[[-0.99  4.73  0.49  4.37  1.78 -1.89  2.19  2.59  1.73  1.22  0.48 -1.28]
 [-1.07  0.28  0.32  2.32  1.06 -1.90  1.36  0.95  0.00  0.53  0.32 -1.39]
 [-0.95  0.79  0.27  2.57  1.09 -1.96  1.65  1.21  0.16  1.05  0.35 -1.20]
 [-0.75  0.64  0.37  2.75  1.10 -1.98  2.17  1.13  0.15  1.64  0.33 -1.27]
 [-0.40  4.72  0.50  5.73  1.46 -2.01  4.72  2.54  1.19  2.87  0.51 -1.38]]
=>
[[-0.99  4.73  0.49  4.37  1.78 -1.89  2.19  2.59  1.73  1.22  0.48 -1.28]
 [-0.40  4.72  0.50  5.73  1.46 -2.01  4.72  2.54  1.19  2.87  0.51 -1.38]
 [-0.95  0.79  0.27  2.57  1.09 -1.96  1.65  1.21  0.16  1.05  0.35 -1.20]
 [-0.75  0.64  0.37  2.75  1.10 -1.98  2.17  1.13  0.15  1.64  0.33 -1.27]
 [-1.07  0.28  0.32  2.32  1.06 -1.90  1.36  0.95  0.00  0.53  0.32 -1.39]]

[[-0.09 -0.39 -0.42 -0.11 -0.37 -0.42 -0.39  0.18  0.14 -0.52 -0.51 -0.54]
 [ 2.43  0.06  1.31 -0.37 -0.41  0.75 -0.57  1.56 -0.51 -0.02 -0.07  0.26]
 [ 0.59 -1.08 -0.32 -1.08 -1.22 -1.00 -1.45  1.41 -0.64 -1.29 -1.11 -1.32]
 [ 0.65 -3.15 -1.28 -3.50 -3.65 -2.62 -4.19  3.61 -3.07 -3.06 -3.60 -3.78]
 [-0.43  1.77  0.75  1.85  1.92  1.36  2.28 -1.83  1.64  1.66  1.98  2.10]
 [ 0.57  4.04  2.45  4.29  4.38  3.67  5.14 -3.24  3.66  3.87  4.71  5.00]
 [-1.20  0.22 -0.55  0.37  0.51  0.04  0.49 -1.41  0.27  0.38  0.15  0.18]
 [-0.76 -1.75 -1.23 -2.05 -1.70 -1.75 -2.27  0.69 -1.75 -1.64 -1.93 -2.20]]
=>
[[ 0.57  4.04  2.45  4.29  4.38  3.67  5.14 -3.24  3.66  3.87  4.71  5.00]
 [-0.43  1.77  0.75  1.85  1.92  1.36  2.28 -1.83  1.64  1.66  1.98  2.10]
 [-1.20  0.22 -0.55  0.37  0.51  0.04  0.49 -1.41  0.27  0.38  0.15  0.18]
 [ 2.43  0.06  1.31 -0.37 -0.41  0.75 -0.57  1.56 -0.51 -0.02 -0.07  0.26]
 [-0.09 -0.39 -0.42 -0.11 -0.37 -0.42 -0.39  0.18  0.14 -0.52 -0.51 -0.54]
 [ 0.59 -1.08 -0.32 -1.08 -1.22 -1.00 -1.45  1.41 -0.64 -1.29 -1.11 -1.32]
 [-0.76 -1.75 -1.23 -2.05 -1.70 -1.75 -2.27  0.69 -1.75 -1.64 -1.93 -2.20]
 [ 0.65 -3.15 -1.28 -3.50 -3.65 -2.62 -4.19  3.61 -3.07 -3.06 -3.60 -3.78]]

[[-1.27 -2.70 -0.52 -1.78 -0.21]
 [ 0.04  0.01  0.09 -0.04  0.06]
 [ 0.67 -1.16  0.85 -2.16  0.16]
 [-1.30 -1.84  0.49 -0.49  0.30]
 [-2.69 -0.95 -0.57  2.33  0.14]
 [ 0.24  2.07 -5.35  1.10 -2.14]]
=>
[[ 0.24  2.07 -5.35  1.10 -2.14]
 [ 0.04  0.01  0.09 -0.04  0.06]
 [-2.69 -0.95 -0.57  2.33  0.14]
 [ 0.67 -1.16  0.85 -2.16  0.16]
 [-1.30 -1.84  0.49 -0.49  0.30]
 [-1.27 -2.70 -0.52 -1.78 -0.21]]

[[ 5.34 -4.30  6.40]
 [-4.94  5.01 -6.52]
 [ 6.00 -6.13  6.53]
 [ 6.19 -4.76  5.40]]
=>
[[-4.94  5.01 -6.52]
 [ 5.34 -4.30  6.40]
 [ 6.19 -4.76  5.40]
 [ 6.00 -6.13  6.53]]

[[-2.25  3.53 -0.26  1.36 -1.50  0.30 -0.91  0.51  0.83  0.15 -5.06  0.60
   2.79 -5.04]
 [-1.17 -4.66  2.16  0.89 -0.88  0.65  0.92  1.05 -2.07 -0.17  2.31  0.08
  -0.29  5.95]
 [ 1.78  2.19 -2.26  2.02  5.07 -1.76 -0.74 -1.16 -0.32 -0.58 -1.80  0.02
   1.38 -3.48]
 [-0.72  1.35 -2.45  2.42  3.40 -3.47 -2.84 -1.75 -2.98 -0.98 -3.29 -0.61
   2.17 -1.36]
 [ 1.92 -1.44 -2.22 -0.62  3.99 -2.69 -2.45 -1.93 -3.69 -0.62  3.46 -0.34
  -0.92  3.01]
 [-2.08  0.72  3.83 -3.27 -2.99  3.44  0.19  2.59  3.00  1.34  2.12  3.16
  -1.43 -2.28]]
=>
[[-2.25  3.53 -0.26  1.36 -1.50  0.30 -0.91  0.51  0.83  0.15 -5.06  0.60
   2.79 -5.04]
 [ 1.78  2.19 -2.26  2.02  5.07 -1.76 -0.74 -1.16 -0.32 -0.58 -1.80  0.02
   1.38 -3.48]
 [-0.72  1.35 -2.45  2.42  3.40 -3.47 -2.84 -1.75 -2.98 -0.98 -3.29 -0.61
   2.17 -1.36]
 [-2.08  0.72  3.83 -3.27 -2.99  3.44  0.19  2.59  3.00  1.34  2.12  3.16
  -1.43 -2.28]
 [ 1.92 -1.44 -2.22 -0.62  3.99 -2.69 -2.45 -1.93 -3.69 -0.62  3.46 -0.34
  -0.92  3.01]
 [-1.17 -4.66  2.16  0.89 -0.88  0.65  0.92  1.05 -2.07 -0.17  2.31  0.08
  -0.29  5.95]]

[[-0.62  1.16 -2.03  2.38  2.81  2.11 -4.16 -0.37  2.42 -2.40 -0.23  1.82
   0.70 -3.22  0.67 -2.25]
 [ 0.67  0.31  0.59 -0.21  0.09  0.10 -1.37  0.69 -0.63  0.39 -0.32  0.11
  -3.60 -1.07  0.79  0.78]
 [ 0.01  1.40 -0.81 -0.53  1.01  1.39  0.46 -0.83  2.17  0.58  2.02 -0.32
  -1.37  0.62  0.80 -0.34]
 [ 0.75  0.36  0.57 -0.05  0.22 -0.05 -1.18  0.55 -1.04  0.49 -0.45 -0.04
  -3.43 -0.94  0.92  1.08]
 [ 1.12  0.64  1.00  0.20  0.91 -0.83 -0.73  0.32 -1.09  0.21 -1.58 -1.11
  -4.82 -0.94  1.59  2.05]]
=>
[[ 0.01  1.40 -0.81 -0.53  1.01  1.39  0.46 -0.83  2.17  0.58  2.02 -0.32
  -1.37  0.62  0.80 -0.34]
 [-0.62  1.16 -2.03  2.38  2.81  2.11 -4.16 -0.37  2.42 -2.40 -0.23  1.82
   0.70 -3.22  0.67 -2.25]
 [ 1.12  0.64  1.00  0.20  0.91 -0.83 -0.73  0.32 -1.09  0.21 -1.58 -1.11
  -4.82 -0.94  1.59  2.05]
 [ 0.75  0.36  0.57 -0.05  0.22 -0.05 -1.18  0.55 -1.04  0.49 -0.45 -0.04
  -3.43 -0.94  0.92  1.08]
 [ 0.67  0.31  0.59 -0.21  0.09  0.10 -1.37  0.69 -0.63  0.39 -0.32  0.11
  -3.60 -1.07  0.79  0.78]]
